[ 2.07  3.11  3.95  1.49 -0.52  4.73 -2.76 -1.48  4.11  0.53 -2.16 -1.94
 -0.69] = Y
[ 2.21 -1.45 -4.02 -0.30 -2.52 -2.88  1.40  3.59 -4.65 -0.13  3.07  0.72
  0.91] = Z
[-4.45 -1.58  0.70 -0.67  3.40 -1.27  1.38 -4.64  0.57 -0.10 -1.07  1.55
 -0.49] = E
[-7.02 -2.91  0.14 -1.21  5.13 -2.97  2.71 -3.57 -0.38 -0.28 -1.13  2.46
 -0.52] = T
[-0.64  0.89  2.12  0.53  0.82  1.60 -0.63 -1.33  1.88  0.15 -1.35 -0.45
 -0.31] = N
[-9.45 -4.64 -1.33 -1.84  6.48 -5.55  4.46 -3.25 -2.27 -0.72 -0.57  3.65
 -0.22] = K
[-9.45 -4.64 -1.33 -1.84  6.48 -5.55  4.46 -3.25 -2.27  0.99 -1.32 -3.56
 -0.52] = L
[-0.89 -2.78 -4.14 -0.88 -0.17 -4.27  2.51  1.90 -4.31 -0.23  2.46  3.65
  0.65] = P
both K E: 
[-4.64]
both K P: 
[3.65]
gone P: [ 2.51  1.90 -0.17  2.46 -4.14 -4.31 -2.78 -0.23  3.65 -0.88  0.65 -4.27]
[-0.89]
gone T: [-0.28  2.46 -2.97 -1.13 -0.52  5.13 -2.91 -0.38 -1.21  2.71  0.14 -3.57]
[-7.02]
find: [-9.45 -4.64 -1.33 -1.84  6.48 -5.55  4.46 -3.25 -2.27 -0.72 -0.57  3.65
 -0.22]
K

[-3.40 -6.54 -2.62  1.75  1.25 -3.95 -0.60  0.63  3.49 -3.20 -0.83  1.34
  0.87  0.03  0.28  1.03  0.96  2.90 -0.59 -3.05 -0.74 -0.47 -1.52 -2.18
 -2.13 -0.79 -1.07  0.55] -> Poro
[-3.59 -5.98 -3.33  1.30  0.73 -2.36 -3.27 -0.11  2.29 -2.91  2.00  0.88
  0.70  1.36  1.42  0.03  0.39  0.30 -1.59 -2.84 -0.42 -0.51 -1.28 -1.74
 -2.01 -0.33 -2.99 -0.69] -> zabo
[-3.40 -6.54 -2.61  1.74  1.26 -3.94 -0.61  0.61  3.45 -3.22 -0.83  1.35
  0.89  0.02  0.29  1.03  0.94  2.90 -0.90 -3.06 -0.74 -0.49 -1.49 -2.18
 -2.11 -0.79 -1.06  0.56] -> nedez
[-1.70 -7.86 -1.60  3.53 -0.40 -0.81  3.09  1.29  3.29 -4.28 -1.36  0.64
  1.52  1.27  0.99 -0.99  1.35  1.10 -0.27 -2.11  0.85 -0.43 -1.83  0.29
 -1.15 -0.49 -3.34 -1.04] -> Vit
[-1.68 -7.86 -1.59  3.55 -0.42 -0.82  3.10  1.28  3.27 -4.30 -1.33  0.62
  1.53  1.29  1.01 -0.99  1.38  1.07 -0.23 -2.11  0.86 -0.44 -1.82  0.29
 -1.14 -0.49 -3.33 -1.03] -> fuv
[-3.39 -6.54 -2.64  1.75  0.28 -3.97 -0.58  0.62  3.48 -3.22 -0.83  1.35
  0.88  0.01  0.27  1.05  0.96  2.91 -0.91 -3.04 -0.75 -0.48 -1.49 -2.19
 -2.12 -0.79 -1.04  0.55] -> Bibob
[-3.60 -5.98 -3.34  1.31  0.73 -2.40 -3.24 -0.11  2.29 -2.91  1.98  0.88
  0.67  1.37  1.41  0.05  0.39  0.28 -1.61 -2.83 -0.41 -0.50 -1.26 -1.74
 -2.00 -0.33 -3.00 -0.69] -> dese
[-1.67 -7.88 -1.60  3.54 -0.43 -0.82  3.12  1.28  3.26 -4.28 -1.34  0.61
  1.52  1.30  1.00 -0.99  1.37  1.09 -0.27 -2.12  0.86 -0.43 -1.84  0.29
 -1.14 -0.47 -3.34 -1.02] -> duner
gone Bibob: [-1.04  0.01 -2.19 -2.64  3.48 -3.39  2.91 -3.04  0.55 -0.75 -3.97  0.88
 -0.79 -0.83 -1.49 -3.22  1.35 -0.58  0.96 -6.54  1.75  0.62 -0.91 -0.48
  1.05 -2.12  0.28]
[0.27]
find: [-3.39 -6.54 -2.64  1.75  0.28 -3.97 -0.58  0.62  3.48 -3.22 -0.83  1.35
  0.88  0.01  0.27  1.05  0.96  2.91 -0.91 -3.04 -0.75 -0.48 -1.49 -2.19
 -2.12 -0.79 -1.04  0.55]
Bibob
gone Poro: [-1.07  0.96 -1.52  1.75  0.03  0.87 -2.18  0.63  1.25  2.90 -0.83  1.34
 -0.74  0.55 -3.20 -3.40 -0.59 -3.05  1.03 -0.79 -2.62 -6.54  0.28 -0.47
  3.49 -2.13 -3.95]
[-0.60]

[-0.26 -0.66  5.82 -0.34 -0.40  2.44  1.25 -3.09  1.38 -0.17  2.79  1.58
 -2.43] = fizi
[-0.63 -1.15  5.86  1.27 -1.38  0.93  0.97 -1.67  0.34  1.49  0.46  0.35
 -0.32] = tedab
[ 0.31 -1.94  5.44  2.83  0.60  0.10  2.02 -3.27 -0.78  1.51  1.88  1.80
 -0.51] = Lusa
[ 0.62  0.62  6.95  2.74  2.91  0.54  3.12 -0.85 -0.67 -0.33 -0.99 -0.17
 -3.32] = gadar
[-0.43 -1.50  1.61  1.66 -0.64  0.24  1.62 -2.31  0.69  1.05  1.20  2.63
 -1.55] = difo
[-0.63 -1.15  5.86  1.27 -1.38  0.93 -2.99 -1.67  0.34  1.49  0.46  2.06
 -0.26] = pez
[-0.92 -2.58  4.75  0.70 -2.54  2.44  0.04 -2.99  1.38 -0.24  2.79  3.26
 -2.25] = riz
[-0.32 -2.43  5.02  1.93 -0.33 -0.33  2.10 -3.37  1.19  0.57  2.42  3.26
 -0.51] = Savu
[ 0.62 -0.23 -0.27  2.83  2.91 -0.56  3.12 -3.58  0.54 -0.26  2.67  1.74
 -0.51] = dezu
[-0.53 -0.31  6.22  0.25 -1.60  2.36  0.33 -1.24  0.08  1.51  0.21  0.92
 -3.23] = ged
gone difo: [-1.55  1.61 -0.64 -2.31  0.69 -0.43  1.20  1.66  1.05  2.63 -1.50  0.24]
[1.62]
both riz pez: 
[-2.99]
find: [-0.92 -2.58  4.75  0.70 -2.54  2.44  0.04 -2.99  1.38 -0.24  2.79  3.26
 -2.25]
riz
find: [-0.32 -2.43  5.02  1.93 -0.33 -0.33  2.10 -3.37  1.19  0.57  2.42  3.26
 -0.51]
Savu
both fizi pez: 
[-0.26]
both Savu gadar: 
[-0.33]

[5.40 1.58 0.81 4.71 1.58 1.92 1.22] -> zuped
[3.96 2.71 2.48 4.96 1.43 0.90 1.16] -> Gafi
[4.97 1.15 1.46 4.40 0.67 1.71 1.24] -> Fili
[4.94 1.59 1.26 0.92 0.95 0.35 0.93] -> zun
[6.84 4.44 2.79 1.22 1.62 1.21 0.52] -> tama
[4.40 2.51 1.18 4.72 0.68 1.41 1.14] -> gake
[4.28 1.70 1.44 6.28 0.37 0.55 1.03] -> sevi
find: [5.40 1.58 0.81 4.71 1.58 1.92 1.22]
zuped
gone zun: [0.35 1.26 0.95 4.94 0.92 1.59]
[0.93]
find: [4.94 1.59 1.26 0.92 0.95 0.35 0.93]
zun
both zuped tama: 
[1.22]

[ 5.08 -3.57 -0.24  4.09 -4.14  4.00  1.85  3.28 -1.34  2.29 -2.32  6.11
  6.15  1.20  2.66  3.62  3.04 -1.90  3.38 -4.32 -4.33  0.00  0.00  0.45
 -0.07 -0.97  1.28 -1.81 -1.43  1.91 -4.99 -0.23 -2.01 -5.86  4.84  0.69
  0.06 -0.94 -2.24]  vem
[ 0.00 -4.12  1.59  4.72 -3.57  3.84  1.27  3.29 -0.88  0.35 -1.51  6.77
  3.54  0.86  0.93  2.45  0.00 -2.25  0.00 -4.35  0.00  1.89 -0.34  0.65
  1.05 -1.05 -0.02  0.89 -1.13  2.13 -3.88  0.78 -2.18 -4.34  2.83  0.73
  0.00 -0.33  2.98]  Kani
[ 6.34 -1.50 -3.57  1.71 -4.15  3.11  2.56  2.13 -1.75  5.01  0.00  2.77
  8.82  1.66  5.15  4.86  1.86 -0.80  2.82 -2.96 -4.61  2.29  1.84  0.14
 -2.03 -0.88  3.23 -6.22 -1.18  1.20 -5.58 -2.03 -0.74 -7.04  7.35  0.67
  0.48 -1.81 -3.85]  rulal
[ 3.55  2.61 -5.62 -3.05  0.00 -0.49  1.75 -0.88 -1.00  5.37 -1.91 -3.68
  6.46  1.08  4.89  3.04 -1.24  1.55 -0.16  1.21 -1.91  0.48  2.37 -0.60
 -3.42  0.08  3.68 -8.03 -0.23 -0.89 -2.33 -2.96  1.40  0.00  0.00  0.20
  0.50 -1.65 -2.99]  ler
[ 5.40 -3.29 -1.13  3.59 -4.41  3.98  2.07  3.12 -1.44  2.94 -2.50  0.00
  6.94  1.41  3.40  3.99  2.98 -1.84 -1.43 -3.98  2.99  2.40  0.78  0.45
  0.00 -1.12  1.82 -2.92 -1.33  1.88 -5.39 -0.68 -1.64 -6.38  5.58  0.73
  0.00 -1.13 -2.77]  Vez
gone Vez: [-1.43  1.41  0.00 -2.92  2.98  3.40  0.73 -3.98 -2.50  1.82  0.00  3.98
 -1.64 -5.39  1.88 -1.12 -1.13  2.40  2.99 -6.38 -1.13  5.58  5.40  6.94
  0.00  0.78  2.94  3.12 -1.84  0.45  3.99 -0.68 -3.29 -2.77  3.59  2.07
 -4.41 -1.33]
[-1.44]
both Vez rulal: 
[0.00]

[ 1.84  0.22 -4.14 -6.44] -> Saf
[ 1.84  3.15 -7.69  8.10] -> Leneb
[ 2.16  6.94  5.53 -6.58] -> nugu
[-0.41  5.97 -7.07 -0.61] -> fopud
[-6.59 -5.89 -0.01 -6.58] -> tur
[ 4.46 -0.61 -4.74 -4.30] -> kavom
[ 0.33  1.83  4.50 -8.01] -> todag
[-0.44  1.83  6.81 -2.51] -> logop
[-7.52 -0.51  5.03  5.32] -> koros
[ 0.18 -5.88  2.03  3.11] -> Zoda
[-2.35  2.35  1.84  1.79] -> Bog
both Leneb Saf: 
[1.84]
both kavom fopud: 
[-0.61]
find: [ 1.84  3.15 -7.69  8.10]
Leneb
both Leneb Bog: 
[1.84]
find: [-7.52 -0.51  5.03  5.32]
koros
both nugu tur: 
[-6.58]

